[+3.25 +4.50 +2.90 -0.08 +6.42] ⇒ +6.42, +4.50

[+2.39 -0.74 +5.89 -2.14 -1.37 -2.30 +0.47] ⇒ +5.89, +2.39

[-3.58 +4.67 -0.77 -4.98 -6.71 +6.44] ⇒ +6.44, +4.67

[+0.89 +4.90 +1.97 -2.56] ⇒ +4.90, +1.97

[-3.22 -3.54 -6.75 +0.52] ⇒ +0.52, -3.22

[[+2.22 +1.84 -2.49 -0.99 +0.13 +5.71]
 [+2.23 -4.93 +2.63 +3.34 -0.57 -0.63]
 [+2.24 -4.90 +2.51 +3.27 -0.46 -0.69]] ⇒ +5.71, +3.34

[+3.57 +3.36 +4.17 +6.84 +1.48 +0.42 +6.54] ⇒ +6.84, +6.54

[-1.57 +2.97 +1.49 -2.51 -5.38 -4.66 -3.97] ⇒ +2.97, +1.49
---
[[-113, -682, 343, -540, 696],
 [-175, -187, 0, -158, 637]] yields -158

[-181, -132, 806, -308, 149, -892, 954] yields -892

[47, 6, 13, -21, -34, 20] yields -34

[[-429, -372, -176, -714, -137, 239, -292],
 [167, 238, -384, -386, 108, 611, -474]] yields 611

[593, 207, 947, 360, 395, 324] yields 395

[-55, 581, -763, 556, 67, 733] yields 67

[797, -32, 653, -966] yields 653

[[957, 442, -114, 308, 439, -24],
 [-131, 256, 168, 261, 364, -243],
 [-131, -117, 168, 587, 515, -570]] yields 515

[3367, 9141, 5808, 5989, 3260, 8667, 2917] yields 8667
---
(-16.58, 16.38, -0.97, -3.69, 18.30) gives -16.58, 18.30
((-19.832, -20.469, 3.736, 5.245), (15.445, 15.410, -14.140, -9.052)) gives -19.832, -9.052
((-0.1, 2.2, -0.7, -0.3), (1.9, 0.6, 2.1, 1.6), (-1.9, -0.1, -1.2, 0.7)) gives -0.1, 0.7
(-137.406, 132.383, 158.772, 106.376) gives -137.406, 106.376
((-9.37, 29.48, -139.61, 116.80, -60.94), (-61.48, 130.77, 13.00, -0.94, -105.41)) gives -9.37, -105.41
(158.684, 176.963, -110.386, 64.745, -101.017, -20.267, 117.123) gives 158.684, 117.123
((0.302, 0.278, -0.624, 0.806), (0.028, 0.052, 0.790, -1.606), (1.957, 2.024, 1.109, 0.893)) gives 0.302, 0.893
((135.96, -113.92, -31.71, -13.73, -199.74, -57.14, 239.71), (-89.22, -84.08, -209.63, 191.38, -143.00, -16.10, 20.69), (171.57, -40.18, -75.06, 74.61, -113.49, -118.01, 190.64)) gives 135.96, 190.64
---
+3.68,-2.68,+1.22,-5.78 --> -2.68
-0.02,-2.75,+6.88,+0.63 --> -2.75
-3.90,-1.69,+5.28,+1.17 --> -1.69
-1.11,-0.31,-6.75,-1.63 --> -0.31
-3.44,+1.41,+5.83,-0.03 --> +1.41
+2.42,+0.32,+2.20,+5.57 --> +0.32
+3.85,-4.15,-5.24,+3.42 --> -4.15
---
[-0.35  0.91  0.73 -0.01  0.13 -1.47  1.37] ans = -1.47
[ 1.606  1.396 -0.477 -1.481  0.077  1.431] ans = 0.077
[  6.893 -11.027  11.943  -8.635 -14.382] ans = -8.635
[ 13.04  -3.38  -9.57 -12.24] ans = -9.57
[ 1.6 -1.4 -1.6  0.0  1.0] ans = 0.0
[-0.106 -0.173  0.135 -0.007 -0.006 -0.154  0.011] ans = -0.154
[  4.700  -0.644 -11.205  14.091 -10.269 -12.804   0.334] ans = -12.804
[ 0.096 -0.725 -0.749  1.604 -1.323 -0.499  1.391] ans = -0.499
[-0.127  0.113  0.094 -0.146 -0.171  0.076  0.083] ans = 0.076
---
+3.36,-0.71,+0.36,-4.91 Out: +0.36

+4.21,-5.52,+4.72,-4.44,+3.01,-5.88
-4.50,+2.36,-2.98,+4.02,-1.85,-3.80
Out: -2.98

+5.66,+0.48,+3.85,+1.26,+1.54
+4.86,+0.11,+0.25,+0.48,+4.16
Out: +0.25

+0.00,-3.03,-2.71,-3.18,+2.70,-6.08 Out: -2.71

+0.78,-2.59,+5.53,+3.87,-0.48,+1.43 Out: +5.53

-2.15,+0.85,-1.45,-3.52,-5.62,+1.67 Out: -1.45

+5.37,-0.70,+4.58,-0.48,+4.71,+4.51,-6.91
+4.47,-2.54,+5.00,-3.22,+4.06,+3.30,-5.58
+1.48,-5.44,+4.90,-3.11,+1.94,+0.34,-2.04
Out: +4.90

-3.69,+1.18,-5.70,-5.15
-1.87,-2.82,+2.93,+2.50
-2.61,+3.71,-1.77,-3.78
Out: -1.77
---
[[693 678 278 986 643]
 [169 521 459 793 510]] → 986, 169

[8 5 2 7] → 8, 2

[[181 151 214  39 206 186]
 [192 153 220  57 211 182]] → 220, 39

[991 777 468 232 543 158] → 991, 158

[-511 -634 -659 -751 -778  963] → 963, -778

[[57 48 11 43 77 71 33]
 [52 51 41 50 64 45 52]
 [50 60 84 58 30 45 70]] → 84, 11
---
-1.14,+4.62,-2.98,+3.78,+3.95
-0.49,-2.63,-0.08,+1.06,-5.44
+1.95,+2.37,-1.96,+5.13,-3.91
yields +4.62

-6.12,-4.07,-2.98,+5.23,-6.68 yields -4.07

+4.84,-1.09,-3.02,+5.66,-2.62,+3.99 yields -1.09

+1.51,+1.32,+2.74,+5.57,-6.51 yields +1.32

+0.91,+6.04,-6.60,+2.91
-4.77,+6.04,-5.19,+0.43
+0.91,+6.04,-5.34,+4.45
yields +6.04

-0.99,-0.08,-1.48,-5.02,+4.12,+1.85
-0.41,+0.34,-1.10,-0.32,+4.94,+3.58
yields -0.08
---
[[-0.89, -0.44, -0.79, -6.11, +5.62, +5.07, -0.27],
 [+3.93, +1.41, +1.36, +3.81, +0.62, +4.38, +5.87],
 [-1.66, -2.44, +2.85, +4.80, -1.51, +1.59, +5.71]] => +1.41

[[-1.18, +3.39, +1.08, +5.62, -1.24],
 [-0.56, -2.87, -3.20, -3.63, +4.17],
 [-3.57, +3.68, +1.11, +2.01, -2.77]] => -0.56

[[+4.22, +0.25, +2.65, -5.05, -0.28, +0.64, -3.25],
 [-2.54, -0.47, -4.34, -6.62, +4.76, +4.27, +1.31],
 [+3.23, +2.81, +4.04, +2.71, -0.49, -0.58, +2.23]] => +0.64

[-3.64, -4.95, -3.48, -2.09, +3.67, +2.49, +1.14] => -2.09

[[+3.31, +1.20, +5.12, +5.20, +6.24, -3.15, -0.06],
 [-2.41, -3.54, +3.37, -1.32, -2.02, -2.45, -1.28],
 [-1.93, +4.78, -5.53, -3.44, -1.75, +1.94, +3.74]] => -1.28

[+0.69, +0.50, +2.30, +6.18, +4.23] => +2.30

[-2.93, -5.31, +0.56, -1.92, -3.23] => -2.93

[-3.35, +5.44, +2.24, -6.13, -0.85, +6.33, -0.07] => -0.07

[[+0.09, +2.44, +0.97, -5.78, +0.28, -4.58, +2.94],
 [-0.21, -3.95, +2.90, +5.09, -1.86, -3.36, -1.94],
 [+0.55, +2.17, -3.08, -2.07, +3.17, +0.33, +3.74]] => +0.28
---
-1.32,+4.44,-6.15,+3.34,+5.37,-1.23 | +5.37
+6.35,-4.98,+6.09,+4.95,-3.18 | +4.95
+0.40,+4.28,-2.10,-2.97,-5.74,-3.43,+3.32 | -3.43
-3.62,-6.02,+6.14,+6.46,+2.84 | +6.46
+2.82,-0.30,+5.38,+5.03,-0.21,+6.69,+0.63 | +6.69
+4.25,-3.26,-0.30,+5.93,+5.04,-4.54,-1.79 | -4.54
+6.40,+2.52,+3.02,+1.50 | +3.02
+1.30,+6.62,-1.77,-3.37,+6.35,+5.45,+1.72 | +5.45
---
[[-1.67 -3.75 +0.17 -0.21 +5.04]
 [-1.25 -1.17 +2.24 -1.51 -2.82]
 [+0.08 +3.95 -1.09 +1.21 -5.36]] result: +2.24

[[+1.01 -4.56 -3.38 -4.08 -0.85 +5.03]
 [+2.42 +0.07 -0.15 -0.89 +0.42 -1.23]
 [+1.48 -0.06 -1.41 -0.71 +0.45 -1.12]] result: -0.15

[[-3.26 +0.53 +4.54 +2.22]
 [-2.81 -0.63 +4.25 +0.20]
 [+1.45 +5.21 -0.81 +0.29]] result: +4.25

[[+0.46 -0.49 +0.37 +0.02]
 [-2.15 +3.48 -2.62 -0.69]
 [-1.78 -4.78 +2.07 +6.40]] result: -2.62

[[+1.02 -1.47 +1.59 +0.33 -0.49 -2.69]
 [+0.38 +2.66 +1.25 -0.93 -1.25 -0.92]
 [-0.17 +5.19 -0.01 +0.44 -0.43 +0.42]] result: +1.25

[[+2.98 +0.15 -3.71 -0.40 +4.54]
 [+3.10 -1.40 -3.61 -0.35 +3.88]
 [+2.72 +1.13 -3.87 -0.97 +5.15]] result: -3.61

[[+6.11 -5.86 -3.47 -0.25 -4.99]
 [-0.93 +0.40 -6.45 -3.77 -6.67]
 [+0.37 -2.17 -0.99 -1.32 -2.97]] result: -6.45
---
((52, 23, 24, 45, 32, 13), (54, 39, 40, 63, 40, 31), (38, 42, 76, 27, 28, 36)) Out: 63
((17, -5, -8, -38, 10, -5, 17), (-23, -24, -17, 16, -18, -20, -22), (-10, 32, -23, 7, -23, -18, -24)) Out: -18
((499, 452, 355, 371, 489), (103, 862, 429, 586, 681), (74, 826, 14, 404, 904)) Out: 429
((-376, -236, 555, -434), (-49, -828, -480, 96), (203, -73, 173, -341)) Out: -828
((1220, 6407, 8762, 7806, 3684), (2724, 5295, 4615, 4857, 3973), (2122, 5657, 6900, 6404, 3756)) Out: 4615
((83, 42, 51, 67, 51), (84, 45, 24, 54, 35), (49, 67, 56, 50, 55)) Out: 24
